In the rows, 128 means zero.
One turn sends every row of this set to another row. A few are shown first. Where does it send the rows asked after them?
Sezoz: [140  86 132 114 104 167 116 116 139 114 151 156]
pamu: [146  95 118 111 104 140 123 143 141 122 138 117]
Nuto: [160  96 125 108 104 172 128 114 141 129 154 114]
lelir: [144  88 142 116 119 172 118  95 146 127 143 128]
Nid: [132  70 127 115 106 141 109 120 133 123 122 136]
zezu: [144 103 123 122  98 164 116 106 137 116 128 110]
pof: [136 107 122 100 105 169 118 141 136 129 144 130]
ren: [146  85 155  93 100 170 115 122 137 145 127 127]
Nas: [143  80 140 126 106 132 127 125 130 119 125 138]
Nisep: [157  93 152 101  92 155 135 137 150 138 142 124]
zurif: [139  99 139 113 111 138 126 141 130 123 121 122]
Gez: [143  98 122 128  98 158 117 102 138 120 126 113]
tes: [146  87 145 112 103 149 122 135 122 102 129 135]
Pag: [145  97 125 125  96 164 117 101 136 113 129 116]
Bigi: [149  96 160 110 110 155 126 115 158 144 141 129]
Nitod: [163  79 147 104  86 160 127 121 142 141 149 131]
Kefa: [143  80 123 105 107 169 118 105 133 148 131 115]
zedo: [140  94 142 113 116 153 111 127 141  96 138 135]
nozus: [128  88 121 118 111 150 118 118 144 147 132 141]
Kol: [145  74 151 102  90 152 126 125 142 148 124 131]
kile: [146  86 168 103 101 162 125 120 150 128 133 137]

kile moves to Nisep
zurif moves to Nas
zedo moves to pamu
Where do these go?
nozus moves to Sezoz
Bigi moves to Nitod
Gez moves to Pag
lelir moves to Nuto

One turn sends every row of this set to another row. A few are shown first. Where does it send the rows asked after them?
ruz: [124 152 123 153 127 125 139 147 116 127 103 135 123 105 123 116 132 132
 153 138 122 137 128  99 142 139 130]
gud: [118 102 145 142 136 116 135 129 110 149 130 121 115 135 119 152 113 104
 131 133 132 105 120 103 137 145 131]
tos: [143 138 126 151 113 124 146 143 110 125 105 127 125 108 110 116 134 142
 140 127 139 131 131  99 134 148 127]
falo: [143 135 125 149 110 123 145 135 111 128 109 132 123 104 114 113 133 142
 140 127 139 130 132 102 139 153 130]
Ref: [121 150 122 155 119 123 142 146 114 132 102 134 114 101 123 122 133 135
 154 131 118 136 127 101 143 142 136]
Dazo: [109 118 148 123 130 141 128 149 120 135 117 115 108 137 110 148 113 134
 143 128 126 123 116 132 123 136 154]
zedul: [113 121 150 121 141 143 125 151 123 129 120 116 122 143 110 138 111 130
 142 139 132 125 116 129 122 133 145]
dede: [119 102 145 142 138 116 134 128 110 148 132 122 117 136 118 149 112 103
 131 136 133 106 120 103 137 145 130]
gapar: [113 114 148 118 132 141 124 128 126 140 130 131 117 131 120 127 108 126
 141 139 129 124 120 138 136 150 154]
totim: [119 104 145 143 139 117 134 133 110 146 129 118 117 138 116 152 113 105
 132 135 133 106 119 101 134 141 129]
febe: [134 141 127 145 122 137 114 128 116 120 117 126 119 115 107 123 150 126
 149 137 125 134 119 104 146 129 162]
Memer: [134 141 126 145 119 136 114 128 115 120 115 126 117 115 107 124 151 127
 149 134 124 134 119 104 146 129 163]
Davep: [133 141 126 145 119 136 114 126 116 121 117 126 117 114 107 124 151 127
 149 136 124 134 119 104 147 131 163]
kuv: [114 107 149 127 143 127 129 133 123 142 135 122 120 143 117 138 106 107
 134 140 136 113 119 115 136 143 126]
fasot: [144 137 126 149 113 124 145 139 111 126 108 130 127 108 113 112 133 141
 140 129 140 131 132 100 137 151 127]
gane: [107 104 146 129 130 125 134 132 118 150 132 120 103 136 117 152 108 113
 136 126 130 111 118 118 137 146 137]
Buke: [112 110 150 129 143 127 131 143 119 139 130 114 117 146 113 148 108 111
 135 135 136 113 117 112 130 136 126]
pivor: [133 142 126 146 121 137 114 129 115 119 116 125 118 115 106 124 151 127
 149 136 124 134 119 103 146 128 162]
Vubu: [124 151 122 152 125 124 139 141 118 131 106 138 122 102 126 113 131 131
 153 138 121 136 129 102 145 144 132]
Rokab: [142 135 125 150 108 122 147 138 110 129 107 130 119 104 113 117 133 143
 140 123 138 130 132 102 137 153 131]
lok: [109 114 147 121 124 140 127 135 122 143 124 124 105 130 117 141 111 132
 142 128 125 122 118 138 132 147 160]
dod: [119 103 145 141 140 117 134 131 111 146 131 120 119 138 117 149 112 103
 132 137 134 106 120 101 136 143 128]
Rugan: [110 104 147 126 135 125 131 126 122 149 137 125 111 137 120 141 106 108
 135 134 132 112 120 119 140 149 133]
sato: [142 137 126 151 110 124 146 142 109 127 105 127 120 106 111 119 134 144
 140 123 138 130 131 100 134 149 129]
Puge: [118 103 145 143 137 116 135 133 109 148 129 118 114 136 117 154 113 105
 132 133 132 105 119 102 135 143 130]
davab: [134 141 126 144 121 136 114 127 116 120 117 127 119 114 108 122 150 126
 149 137 124 133 120 105 147 130 162]
Batov: [122 153 123 155 124 124 140 150 115 128 101 132 118 104 121 122 133 135
 154 133 120 136 127  99 140 138 132]
Mufo: [108 108 148 131 136 126 133 142 117 144 127 114 106 142 112 156 110 115
 136 127 131 111 116 114 131 138 132]
daliz: [122 149 122 153 120 123 140 140 116 133 105 139 116  99 126 117 131 133
 153 134 119 136 129 103 146 145 136]
Savem: [116 119 149 117 142 143 122 138 127 132 128 125 128 139 116 125 109 124
 141 146 133 125 118 133 129 141 145]

gud moves to Puge
Rokab moves to sato
Where do these go?
Vubu moves to daliz
Rugan moves to gane
zedul moves to Savem

One turn sends every row of this set to another row. A few are shown first. Where does it send the rows asked after them?
baduz: [125 171 117 138  96 137 154 127 100 160 116 133 165 120 102 132 105 121
 149 106 129 118 130 125 151 139 130 137  97 100]
Diz: [140 160 108 132  98 107 161 136 127 162 130 133 135 134  98 115 107 138
 137 114 138 104 140 126 143 138 138 144 103 124]
vunub: [131 163 100 128  84 150 142 136  94 142 116 124 140 141 137 119 125 115
 148 109 146 114 127 126 156 138 140 137 118 132]
nesiv: [132 163 110 117  80 138 137 118 109 179 119 127 126 119 128 110 103 124
 125 123 129 138 132 120 157 158 137 118 104 109]
nefa: [138 169 116 137 118 146 159 140 105 156 111 127 115 133 104 114 112 123
 118 122 128 129 134 134 147 136 108 130 128 138]
Fuf: [127 166 117 122 138 129 159 139 118 170 121 143 119 114 110 119  97 125
 132 116 137 133 125 108 152 130 132 131 119 128]
kebo: [143 161 110 119 122 136 153 127 124 171 111 130 126 109 109 121 103 123
 147 108 134  96 131 105 148 134 114 124 104 129]
Fota: [134 176  73 127  93 132 151 120 107 167 122 134 140 134 119 118  97 125
 134 122 139 141 129 150 152 128 106 135 118 125]
zores: [130 162 131 115 106 119 131 120 117 178 120 122 146 129 122 111  98 114
 166 116 137 111 130 102 148 140 123 128 109 135]
moso: [122 188 120 123  91 140 164 123 107 154 129 116 156 120 125 128 127 116
 134 118 142 137 120 120 124 131 127 136 108 146]
Reke: [126 181 117 118  76 118 132 117 105 145 125 138 130 115 104 122 111 130
 141 133 132 124 115 121 132 112 122 133 128 125]
Tuz: [138 164 100 116 116 123 130 122 107 173 109 125 137 113 104 125 106 151
 125 123 123 136 121 116 152 119 120 144 102 133]
Mas: [124 166 119 141 100 114 151 141 125 171 133 139 132 134 105 113 103 145
 141 105 133 115 126 128 163 145 131 137 111 111]
segel: [118 170  95 119  87 143 137 126 116 186 128 104 124 115 129 130 110 114
 134 129 130 133 121 129 138 125 114 133 115 146]
putu: [126 189 116 114  88 145 146 106 108 153 130 126 135 123 110 129 131 148
 140 122 135 124 114 124 145 126 125 142 127 121]
kuzer: [131 163 113 139 100 125 137 150 114 142 141 135 139 102 133 114 111 100
 144 118 150 117 134 123 146 126 119 124 113 135]
Bur: [131 169 103 120  95 138 131 139 111 178 130 103 124 111 138 132 116 118
 128 128 130 141 121 130 138 117 119 138 115 134]
Kimur: [128 160 110 121  91 128 140 117  91 173 130 141 156 136 109 122 108 114
 135 133 135 118 144 140 166 142 134 128 104 114]
gotap: [147 153 103 107  84 119 148 116 113 165 121 112 119 116 119 106 110 119
 124 122 145 136 138 130 156 139 144 117 115 127]
lini: [142 154  97 128 100 108 140 117  99 155 130 128 143 130 123 126 115 121
 149 123 156 131 138 138 160 152 132 131 128 113]
fusut: [128 163  92 121 111 120 130 113 113 175 107 123 131 114 102 122  99 149
 136 118 129 132 117 117 154 128 114 139 115 144]
dabip: [117 163 106 122  80 134 145 146  91 146 120 140 138 141 128 112 118 104
 149 120 143 131 124 125 158 125 139 129 111 134]
Niniz: [140 169 115 122 101 131 157 145 109 161 105 131 119 125 111 113 116 119
 143 121 130 128 134 120 145 142  83 133 109 129]
tun: [120 183 134 135  84 131 136 132 105 153 125 114 149 107 130 120 109 112
 138 105 139 124 114 129 139 123 117 125 129 139]
sofod: [137 163 130 126 134 130 143 122 113 167 132 117 143 140 119 118 110 123
 138 123 139 133 129 111 146 131 154 130 117 136]
Situ: [125 164 107 133 104 111 165 125 106 146 119 124 149 118  97 125 100 115
 150 102 153 131 132 135 151 130 140 141 131 124]
das: [115 176 109 129 106 160 161 132 115 161 146 135 147 118 128 119 121 111
 135 117 149 119 138 123 155 145 127 139 107 143]
Zigat: [135 162 120 123  97 135 150 126 111 158 139 112 140 121 116 120 105 117
 139 108 138 137 129  77 136 134 113 139 121 127]
pored: [128 160 130 128 101 144 148 123 108 162 144 108 140 124 101 114 102 114
 127 106 132 127 128  93 151 117 121 124 125 136]
vobak: [148 174  83 127  94 133 141 129 103 163 120 131 145 128 124 120 101 127
 129 120 133 133 132 152 154 117 105 136 110 113]

nefa moves to gotap
Diz moves to dabip
Where do these go?
zores moves to baduz
Fota moves to Bur
Fuf moves to lini

One turn sends every row of this set to another row. A few are shown first. Where does it send the rows asked after them?
Y: [111 135 105 114 129 125 112 111 149 119 137 118 138 122]
V: [133 158 142 122 123 138 139 122 123 123 122 122 109 114]
L: [120 149 131  94 128 121 139 112 124 135 133 116 119 144]
Z: [129 146 153 127 121 126 134 119 112 133 131 128 112 125]
S: [111 147 118  98 137 123 128 114 130 133 126 107 122 148]
X: [104 129 115 109 125 119 117  98 138 133 140 120 134 134]
H: [112 127 135 141 117 124 110 106 125 130 139 131 128 115]
U: [122 134 130 143 123 139 115 115 134 117 132 133 127 103]
J: [125 126 124 143 126 131 113 124 129 116 136 136 132 117]
E: [122 159 117  95 128 125 137 118 139 125 127 108 120 132]
F: [102 127 111 115 123 116 125 116 153 121 122 111 134 133]
B: [115 146 128 103 123 124 150 121 139 126 111 108 115 138]
N: [111 118 131 144 121 127 120 122 141 117 123 130 131 116]
A: [102 126 111 125 134 127 106 106 137 127 134 120 135 132]
C: [132 145 139 128 125 147 143 117 118 121 122 132 111 123]
D: [121 158 117 102 122 130 141 107 130 128 120 106 114 137]
Q: [126 154 145 122 132 134 135 121 112 132 118 117 106 133]
K: [116 132 138 149 128 136 113 115 118 126 127 130 120 117]
G: [112 138 102 118 123 113 111 113 143 121 135 110 134 132]
M: [123 137 148 132 121 136 145 126 127 121 111 126 113 121]

N moves to M
Q moves to S
Where do these go?
C moves to D
Z moves to L
V moves to E

One turn sends every row of this set to another row. A few are shown first. Where does it send the rows asked after them?
Sekud: [147 131 133 122 110 139 147 137 143 109 144 123 128 131 104 133 142]
Bukim: [124 122 144 132 123 139 142 135 118 128 137 120 148 143 130 127 112]
bele: [132 135 120 134 133 141 141 139 124 125 145 102 149 134 101 107 121]
vesas: [106 131 119 134 142 136 133 131 117 124 147 122 118 145 116 115 140]
Dof: [128 134 118 142 133 137 138 134 147  96 159 135 133 130 104 128 123]
bas: [122 128 135 131 156 131 131 118 128 132 150 114 125 129 135 130 119]
ril: [108 131 113 146 140 132 142 129 114 125 147 117 125 140 107 114 131]
dotod: [125 116 135 149 139 130 139 114 142 123 140 133 121 141 132 119 115]
liziz: [121 122 141 140 125 129 128 113 126 120 143 129 143 132 126 149 137]
dif: [106 145 126 115 137 149 144 118 145 120 133 131 137 146 103 140 117]
takiv: [135 135 114 115 118 134 155 141 148 113 136 104 135 140 118 143 110]
tavi: [118 117 123 146 133 132 135 115 139 122 139 119 122 145 136 112 113]
natel: [129 129 121 128 129 125 139 106 134 123 125 125 160 144 116 124 122]
lig: [126 124 118 122 140 137 125 115 153 115 161 115 113 125 109 146 132]
Vido: [109 132 108 118 127 146 155 131 149 132 160 107 120 133 109 119 127]
pudim: [105 111 125 139 118 134 145 125 132 140 148  97 142 134 113 123 114]
bobub: [144 137 138 129 107 136 154 140 133 115 138 120 134 133 114 128 138]
vipe: [106 130 126 138 141 115 138 119 132 107 137  99 131 139 118 118 127]
damig: [153 121 112 140 112 134 134 119 138 138 150 122 147 126 113 137 126]
kasuk: [140 135 119 117 115 137 152 143 144 114 139 101 141 140 117 136 108]
Dotip: [100 126 126 126 118 140 133 123 133 117 145 125 111 141 122 153 129]
povar: [126 122 117 103 125 137 148 119 127 146 142 105 140 141 108 145 123]
vovem: [106 131 102 134 136 135 136 111 147 132 148 118 137 128  97 137 108]
Bizuf: [132 135 120 102 122 140 144 116 131 143 133 114 134 135 107 150 120]
bagu: [110 116 125 135 123 128 138 145 132 113 165 105 116 126 112 134 124]
Vuki: [117 129 137 134 160 140 133 116 136 131 150 117 120 133 126 143 124]
tozu: [111 130 136 131 136 147 145 103 133 119 154 112 123 137 129 121 142]
kinar: [131 141 124 102 120 140 141 119 133 137 131 118 131 136 110 154 121]
tino: [113 125 130 136 140 118 144 113 126 109 130 106 134 142 113 118 113]
Nati: [128 137 131 119 131 147 154 129 140 112 151 124 133 131 110 119  96]
Gugu: [125 122 103 131 121 132 128 131 148 138 134 114 135 141  93 147 137]
lipog: [120 124 101 127 119 131 132 133 149 142 137 109 135 139  94 145 131]
siv: [145 128 127 123 109 138 140 137 146 108 152 123 126 131 102 136 143]
rep: [129 126 128 141 138 139 134 113 141 132 154 136 150 121  95 125 128]
teze: [126 132 118 112 118 126 155 137 150 115 137 111 123 142 127 150 115]
vup: [135 143 128 130 130 134 128 119 143 115 129 142 119 134 127 140 120]
Dipuz: [108 129 127 132 138 150 156 115 133 112 162 113 121 141 121 124 139]
vaz: [131 116 112 136 122 131 119 122 136 132 131 115 137 145  98 150 136]
Delus: [155 120 111 143 113 138 137 123 140 132 152 116 141 123 112 135 123]
gal: [149 121 117 148 114 142 133 130 139 131 157 107 125 122 112 136 126]

Bukim moves to pudim
Nati moves to vovem
Where do these go?
povar moves to gal
Gugu moves to Sekud
siv moves to kinar
tozu moves to bas
bele moves to Vido
Vuki moves to dotod

One turn sends every row of this set to another row. A few are shown first. Where does it send the rows asked after them?
liv: [138 140 147 105 121 128 134 116 105 138 122 108 119 123  99 130 110 123
 156 139 114 149 152 114 141 123  97 132 139 138 129]
sigak: [145 142 145 137 125 130 120 109 122 137 147 121 116 126  97 152  81 130
 128 141 151 139 144 109 164 116 121 155 114 109 145]
vebi: [135 149 136 116 139 145 123  97 124 156 117 107 130 134 103 113 117 131
 150 124 125 133 146 115 140 128 109 118 128 129 155]
tapib: [130 155 145 107 139 138 122 106 130 148 109 105 132 125 114 119 119 135
 158 130 126 129 151 115 133 126 104 128 127 130 153]
nat: [143 143 145 100 130 139 121 116 136 139 109 132 115 123 105 136 120 139
 125 133 131 157 114  86 155 119 123 147 130 141 150]
Kemod: [145 149 137 128 127 118 113 121 141 143 143 116 113 125 107 134  90 132
 116 133 155 125 133 119 155 114 136 130 106 106 134]
Gune: [132 155 142 100 137 141 148  90 135 134 125 113 132 125 105 135  98 148
 140 144 146 125 128 117 147 127 102 154 107 120 149]
sovik: [148 157 145 117 120 111 117 124 131 115 139 127 116 117 108 149  95 136
 126 141 153 126 138 104 156 103 117 151 117 113 137]
tov: [142 157 131 137 123 125 128 114 121 119 150 129 113 134 101 136  96 132
 120 134 146 132 124 103 157 104 133 148 123 112 134]
pazok: [140 139 140  99 136 136 117 116 138 141 103 130 119 127 105 142 110 139
 121 134 137 165 126  92 148 125 127 147 127 135 152]
Beku: [155 139 141 119 129 124 156 108 122 149 140 125 121 135  96 129  93 133
 118 139 124 151 110 116 154 124 112 128 128 123 122]
dugez: [136 126 130  89 128 142 126 122 131 130 116 114 110 116  91 131 112 135
 124 136 134 141 121 109 145 129 135 145 108 148 138]
bog: [136 134 132 114 128 126 139 110 101 138 121 111 119 133  97 124 114 119
 142 137 112 154 152 117 138 129 106 128 135 130 133]
rofo: [139 159 137 138 123 125 129 115 124 125 150 122 110 132 100 134  96 130
 124 134 143 134 123 106 164 100 134 151 119 111 128]
Lasul: [146 138 150 137 126 133 127 116 125 131 141 123 113 116 119 133  97 141
 121 143 156 115 125 111 146 127 124 148 109 112 146]
duvas: [128 163 136 105 136 137 123 106 131 148 112 105 129 133 107 107 121 132
 152 122 126 132 141 115 136 117 113 119 131 130 141]
zuzuk: [134 128 132  96 131 144 121 127 137 135 118 112 113 117  91 143 101 135
 134 137 127 145 128 109 138 129 144 146 110 150 141]
gepa: [141 172 139  99 133 132 137 103 151 139 139 113 134 125  95 139  98 140
 152 132 129 118 118 112 153 105 116 137 112 132 141]
Vus: [136 157 118 114 147 130 141  93 144 141 131 115 136 139  95 137  93 136
 133 133 131 131 130 121 144 122 129 135 103 117 152]
peb: [129 155 141 109 140 135 123 109 130 145 108 104 128 127 118 120 122 135
 152 123 124 128 155 111 138 127 108 125 126 137 150]
pari: [146 153 147 102 129 105 148 129 139 137 125 119 124 126 111 141  87 137
 129 145 125 151 125 119 138 118 114 136 127 122 114]
meziv: [144 155 148 120 124 109 121 124 130 120 137 120 114 115 111 146  98 133
 128 144 151 128 139 108 161 105 116 156 112 108 135]
latu: [141 157 156 130 118 135 118 129 138 133 145 118 114 118 114 137  83 143
 137 137 154 116 126 109 144 111 132 145 119 121 129]
zetug: [141 144 134 106 125 116 130 122 113 139 124 109 121 129  95 127 112 117
 149 132 107 150 151 116 139 116 110 120 136 137 126]
Rebu: [137 157 161 130 118 134 117 124 139 142 148 113 112 117 114 140  84 139
 141 139 152 121 127 110 153 111 130 148 116 118 130]
Fosu: [136 141 145 107 122 131 133 118 106 139 123 105 116 126 101 131 110 126
 150 131 115 149 157 110 146 124 100 129 141 145 126]
Sevak: [141 141 133 110 129 118 130 121 112 138 123 108 119 130  99 131 115 119
 143 127 108 149 158 113 146 122 109 120 136 142 128]
Zugu: [139 126 135 102 128 150 128 121 130 134 124 116 110 115  91 137 112 134
 136 136 122 138 116 104 146 128 139 148 111 155 143]
gof: [140 141 150 139 126 131 129 111 124 135 141 119 110 120 121 130 101 138
 121 144 154 119 124 113 154 125 126 150 106 106 142]
Moza: [134 136 135 115 130 126 140 114 102 135 119 108 116 132 106 127 116 123
 140 132 112 152 157 113 141 130 106 130 135 138 131]
sugi: [156 134 157 122 131 121 148 116 129 151 135 124 127 120 108 155  83 135
 140 150 117 146 128 114 145 132 106 141 124 127 138]
vik: [150 145 135 130 126 125 115 121 137 139 144 120 115 126 103 132  85 136
 113 131 157 122 130 116 149 116 137 128 111 110 135]
nav: [134 150 138 114 139 145 122  99 125 154 116 104 127 132 106 117 119 133
 148 119 127 131 153 111 145 129 107 119 128 137 152]
zogu: [141 144 140 110 135 141 117 117 141 144 113 132 120 129 102 144 110 136
 130 131 125 162 120  88 150 120 135 145 131 142 154]
lek: [146 144 144 134 121 133 121 109 119 129 147 127 117 126  99 153  81 135
 128 142 155 136 142 104 157 116 120 156 120 111 147]
Mamu: [126 160 136 110 137 143 125 105 128 147 112 103 124 136 110 110 121 135
 147 117 127 133 147 112 140 122 113 121 132 137 139]

Kemod moves to sigak
tapib moves to zetug
Mamu moves to Moza
Where do these go?
Lasul moves to sovik
Beku moves to Gune
zuzuk moves to zogu

